In the data rows, the value 128 means zero.
Here are some points, one per row:
array([133, 104, 112, 138, 127, 117, 96, 125, 124, 124, 121, 162, 140, 140, 99, 128, 164, 116, 94, 135, 119, 122, 128, 134, 125, 156, 119, 83, 129, 133, 110, 128])
array([115, 143, 158, 154, 168, 107, 125, 138, 155, 95, 84, 134, 154, 114, 102, 129, 130, 135, 168, 128, 86, 143, 138, 143, 117, 134, 163, 172, 137, 115, 135, 141])
array([119, 114, 128, 121, 167, 151, 93, 95, 87, 115, 163, 112, 110, 128, 122, 123, 166, 143, 134, 79, 111, 126, 134, 169, 141, 82, 132, 124, 147, 136, 137, 122])
array([151, 110, 107, 132, 160, 152, 169, 111, 143, 109, 128, 131, 111, 184, 166, 75, 132, 122, 136, 106, 107, 166, 154, 98, 124, 75, 127, 147, 115, 101, 166, 176])
array([120, 142, 99, 116, 135, 126, 146, 121, 132, 145, 139, 83, 121, 150, 129, 91, 151, 141, 99, 159, 149, 135, 163, 135, 142, 129, 118, 121, 144, 139, 135, 124])
array([133, 119, 104, 113, 197, 112, 155, 110, 102, 162, 90, 118, 146, 122, 156, 110, 101, 163, 142, 118, 139, 104, 120, 141, 105, 161, 125, 110, 128, 120, 129, 87])
array([151, 138, 100, 100, 123, 146, 153, 152, 149, 160, 133, 151, 152, 101, 125, 154, 159, 118, 131, 95, 137, 119, 128, 132, 129, 116, 118, 144, 148, 121, 152, 153])
array([96, 110, 127, 141, 114, 163, 147, 144, 143, 101, 121, 100, 108, 119, 118, 142, 134, 97, 123, 118, 112, 102, 136, 153, 123, 122, 142, 102, 132, 161, 88, 102])
array([75, 130, 158, 136, 180, 139, 100, 145, 127, 127, 134, 114, 137, 124, 167, 93, 155, 105, 154, 134, 116, 95, 101, 86, 133, 123, 86, 101, 139, 140, 118, 115])
array([139, 76, 119, 83, 104, 80, 133, 153, 131, 122, 148, 112, 109, 142, 120, 115, 102, 103, 140, 134, 138, 146, 119, 145, 185, 117, 112, 129, 143, 108, 115, 62])
array([132, 163, 151, 105, 132, 116, 148, 116, 97, 110, 127, 135, 167, 85, 107, 112, 141, 85, 126, 118, 103, 136, 85, 93, 141, 90, 92, 100, 125, 101, 104, 150])
array([143, 118, 141, 116, 134, 153, 113, 151, 142, 107, 99, 123, 129, 140, 91, 87, 111, 118, 112, 139, 114, 100, 127, 144, 94, 119, 159, 166, 156, 152, 133, 128])
array([136, 123, 132, 153, 131, 103, 127, 138, 94, 132, 107, 121, 161, 128, 107, 135, 133, 160, 133, 124, 149, 117, 126, 115, 130, 126, 138, 157, 74, 73, 164, 112])
array([107, 142, 106, 116, 135, 122, 150, 151, 117, 180, 108, 167, 65, 138, 136, 145, 126, 159, 126, 119, 95, 142, 111, 130, 125, 142, 124, 143, 132, 166, 131, 154])
array([112, 130, 150, 87, 85, 143, 146, 91, 109, 123, 96, 135, 89, 121, 78, 139, 155, 171, 133, 140, 98, 173, 128, 103, 118, 138, 126, 120, 103, 100, 115, 107])
array([147, 133, 130, 102, 107, 153, 97, 102, 112, 152, 138, 115, 147, 126, 159, 122, 114, 111, 142, 92, 186, 119, 116, 151, 93, 131, 133, 121, 134, 149, 142, 127])
array([129, 97, 138, 135, 164, 144, 182, 143, 190, 141, 128, 158, 121, 157, 140, 128, 146, 116, 112, 121, 144, 129, 136, 118, 129, 138, 146, 128, 74, 107, 126, 131])
array([129, 89, 107, 60, 131, 106, 120, 140, 130, 147, 121, 99, 171, 124, 133, 156, 151, 126, 114, 136, 117, 132, 123, 81, 134, 157, 145, 100, 143, 140, 123, 120])
array([144, 112, 95, 152, 140, 145, 142, 118, 116, 158, 135, 135, 116, 96, 169, 150, 102, 128, 167, 119, 124, 145, 105, 161, 118, 133, 124, 150, 166, 133, 148, 124])
array([119, 120, 141, 144, 133, 137, 173, 100, 77, 117, 150, 114, 123, 90, 131, 111, 139, 123, 125, 127, 127, 122, 80, 155, 138, 116, 202, 139, 121, 136, 110, 116])
array([167, 126, 158, 148, 132, 136, 113, 149, 80, 116, 84, 120, 125, 166, 168, 143, 125, 102, 149, 111, 125, 138, 162, 143, 115, 155, 104, 153, 108, 122, 95, 133])
array([91, 98, 106, 173, 98, 107, 128, 146, 127, 170, 138, 154, 124, 142, 92, 109, 81, 126, 139, 117, 110, 137, 154, 125, 100, 137, 103, 121, 147, 127, 136, 128])
array([110, 86, 130, 174, 109, 120, 108, 120, 165, 123, 89, 127, 143, 131, 100, 135, 161, 113, 118, 124, 134, 110, 118, 148, 159, 150, 126, 123, 146, 152, 126, 133])
array([120, 154, 141, 102, 137, 95, 155, 116, 135, 147, 116, 144, 143, 156, 145, 148, 91, 120, 125, 94, 97, 107, 115, 102, 90, 140, 162, 163, 142, 138, 116, 111])
array([112, 123, 157, 136, 117, 102, 129, 111, 134, 118, 98, 75, 116, 94, 108, 137, 154, 138, 131, 126, 134, 109, 163, 132, 86, 114, 96, 109, 115, 147, 124, 135])
array([115, 131, 142, 124, 154, 138, 94, 143, 156, 150, 150, 108, 147, 99, 97, 138, 146, 117, 160, 111, 151, 141, 135, 144, 118, 169, 148, 116, 122, 174, 146, 131])
array([129, 104, 163, 108, 127, 115, 103, 104, 130, 113, 167, 129, 153, 182, 109, 191, 102, 139, 107, 116, 117, 148, 133, 119, 122, 122, 124, 143, 166, 156, 146, 130])
array([121, 151, 98, 152, 128, 158, 130, 90, 123, 130, 126, 88, 142, 122, 105, 167, 98, 119, 118, 157, 132, 124, 105, 83, 140, 153, 134, 147, 79, 139, 153, 112])
array([93, 146, 116, 164, 94, 88, 167, 95, 127, 153, 130, 111, 141, 148, 149, 127, 148, 125, 123, 91, 164, 137, 99, 137, 120, 120, 109, 174, 132, 88, 119, 126])
array([86, 124, 171, 123, 153, 132, 145, 102, 141, 120, 91, 147, 122, 106, 107, 120, 98, 124, 103, 145, 151, 135, 93, 142, 173, 120, 63, 140, 144, 116, 118, 144])
array([144, 108, 116, 136, 96, 112, 91, 118, 126, 85, 107, 128, 121, 123, 121, 168, 118, 164, 114, 147, 101, 137, 124, 148, 105, 98, 112, 98, 158, 132, 169, 135])
array([140, 129, 114, 149, 132, 159, 119, 116, 93, 129, 138, 113, 149, 145, 105, 137, 111, 107, 80, 130, 113, 95, 115, 111, 151, 111, 127, 145, 103, 153, 136, 175])
array([88, 143, 142, 105, 149, 134, 127, 115, 152, 155, 130, 103, 123, 138, 96, 140, 137, 149, 105, 141, 140, 136, 136, 130, 144, 99, 167, 106, 93, 107, 129, 131])
array([125, 134, 142, 112, 91, 122, 120, 108, 149, 112, 143, 116, 142, 135, 147, 91, 176, 172, 95, 157, 102, 123, 117, 161, 147, 174, 124, 191, 140, 127, 141, 148])
array([132, 72, 132, 150, 115, 145, 144, 134, 81, 131, 135, 146, 169, 112, 130, 121, 98, 142, 141, 117, 137, 93, 161, 121, 125, 128, 106, 132, 86, 115, 142, 142])
array([154, 104, 122, 136, 106, 152, 200, 126, 154, 142, 144, 77, 108, 131, 99, 112, 126, 99, 122, 106, 150, 179, 123, 103, 112, 134, 128, 111, 113, 151, 136, 121])
array([104, 148, 183, 105, 107, 150, 143, 167, 125, 108, 133, 135, 145, 129, 155, 121, 84, 129, 143, 184, 145, 133, 113, 121, 143, 135, 89, 101, 143, 142, 152, 137])
array([132, 154, 114, 154, 129, 127, 120, 161, 109, 143, 118, 148, 184, 146, 119, 100, 95, 110, 118, 111, 111, 138, 140, 162, 136, 130, 159, 94, 105, 92, 105, 160])
array([146, 113, 158, 118, 126, 96, 148, 131, 122, 137, 170, 111, 148, 98, 128, 110, 147, 126, 115, 161, 119, 176, 144, 167, 108, 148, 140, 109, 163, 136, 108, 164])
array([113, 161, 121, 141, 140, 109, 130, 132, 111, 90, 163, 163, 134, 158, 142, 183, 145, 120, 141, 149, 123, 134, 180, 149, 130, 118, 139, 135, 178, 106, 129, 82])
array([108, 166, 93, 115, 134, 164, 137, 165, 154, 131, 106, 91, 130, 102, 112, 134, 143, 131, 143, 137, 102, 117, 182, 155, 118, 117, 93, 144, 139, 92, 114, 109])
array([176, 142, 193, 180, 104, 148, 127, 130, 168, 183, 118, 128, 145, 92, 181, 126, 146, 173, 123, 137, 106, 127, 147, 62, 170, 76, 130, 109, 147, 143, 100, 100])
array([107, 74, 106, 111, 107, 129, 85, 164, 164, 133, 131, 141, 135, 108, 182, 184, 135, 133, 140, 116, 101, 136, 103, 144, 95, 113, 121, 139, 124, 85, 129, 135])
array([122, 137, 138, 101, 115, 96, 110, 94, 156, 124, 205, 157, 95, 88, 130, 96, 126, 88, 168, 143, 113, 99, 145, 125, 130, 125, 97, 151, 79, 130, 135, 112])
array([111, 140, 140, 129, 51, 142, 61, 123, 106, 120, 90, 124, 115, 158, 163, 111, 133, 121, 153, 96, 158, 124, 144, 145, 124, 117, 150, 108, 105, 142, 140, 147])
array([155, 126, 87, 136, 130, 129, 123, 127, 141, 94, 174, 122, 115, 173, 91, 130, 118, 187, 216, 150, 181, 91, 90, 96, 121, 125, 128, 126, 143, 119, 38, 191])
array([146, 135, 134, 134, 152, 132, 109, 138, 131, 92, 154, 102, 44, 90, 143, 130, 78, 128, 87, 64, 166, 110, 139, 70, 156, 200, 157, 110, 174, 57, 140, 176])
array([192, 144, 133, 119, 164, 82, 95, 123, 158, 128, 126, 111, 90, 149, 120, 151, 121, 107, 165, 140, 96, 125, 113, 167, 187, 128, 92, 118, 92, 147, 120, 125])
array([153, 138, 122, 88, 91, 78, 134, 113, 151, 115, 127, 146, 105, 120, 114, 101, 92, 145, 142, 116, 124, 63, 116, 140, 170, 113, 150, 110, 133, 119, 127, 130])
array([157, 154, 103, 122, 144, 102, 160, 136, 108, 134, 115, 170, 120, 130, 128, 143, 177, 131, 121, 111, 151, 106, 145, 117, 111, 132, 106, 131, 141, 142, 156, 130])
These points spread out most along one direction. For each point below, how far along it does it lie, from 0 to 99? The average is 50, and the first point in the table lies past the average. One standard deviation of the points above along it is 16.
array([124, 116, 120, 168, 114, 111, 93, 106, 120, 106, 109, 130, 120, 103, 150, 144, 154, 73, 149, 196, 135, 128, 152, 112, 110, 123, 163, 117, 144, 119, 117, 120]) 67
array([119, 136, 99, 124, 157, 113, 94, 131, 137, 95, 125, 167, 136, 68, 148, 98, 101, 159, 78, 95, 183, 189, 148, 93, 151, 100, 118, 173, 112, 175, 74, 104]) 43
array([120, 90, 134, 111, 124, 146, 117, 139, 69, 150, 123, 126, 94, 128, 118, 103, 143, 111, 135, 160, 120, 122, 135, 100, 125, 142, 152, 156, 130, 151, 116, 130]) 48
array([148, 167, 136, 125, 119, 120, 121, 197, 122, 100, 98, 123, 117, 133, 121, 114, 113, 96, 135, 151, 165, 144, 77, 120, 144, 99, 124, 138, 116, 149, 154, 121]) 51
array([114, 134, 147, 125, 124, 139, 158, 161, 116, 166, 122, 149, 118, 117, 104, 177, 132, 139, 118, 160, 146, 107, 147, 138, 140, 119, 131, 174, 122, 106, 127, 129]) 49
array([134, 165, 163, 170, 125, 153, 106, 172, 127, 136, 171, 154, 124, 148, 111, 94, 130, 170, 104, 118, 105, 139, 69, 97, 113, 133, 105, 109, 145, 112, 141, 48]) 53
array([148, 142, 145, 111, 130, 181, 140, 109, 145, 141, 126, 140, 125, 118, 117, 154, 131, 129, 99, 145, 142, 132, 117, 186, 131, 165, 129, 116, 121, 126, 86, 108]) 58
array([155, 128, 92, 103, 122, 172, 100, 61, 149, 124, 107, 164, 139, 170, 129, 90, 113, 113, 139, 136, 136, 148, 135, 104, 129, 128, 153, 119, 163, 110, 163, 106]) 42
array([122, 175, 105, 141, 142, 111, 82, 110, 119, 164, 144, 103, 114, 128, 129, 123, 116, 112, 89, 159, 125, 130, 121, 131, 84, 108, 136, 129, 107, 120, 117, 157]) 46
array([111, 161, 95, 148, 95, 146, 157, 171, 118, 81, 134, 133, 156, 139, 135, 133, 112, 121, 132, 112, 70, 117, 157, 129, 136, 178, 124, 119, 101, 152, 111, 119]) 52
array([104, 130, 106, 142, 153, 107, 143, 114, 114, 122, 144, 170, 128, 149, 175, 119, 136, 147, 163, 111, 138, 160, 155, 134, 144, 107, 155, 78, 127, 136, 172, 160]) 39
array([158, 111, 116, 119, 136, 124, 157, 123, 147, 95, 143, 123, 113, 136, 162, 136, 132, 142, 80, 145, 145, 118, 111, 130, 82, 128, 130, 93, 99, 154, 148, 123]) 43
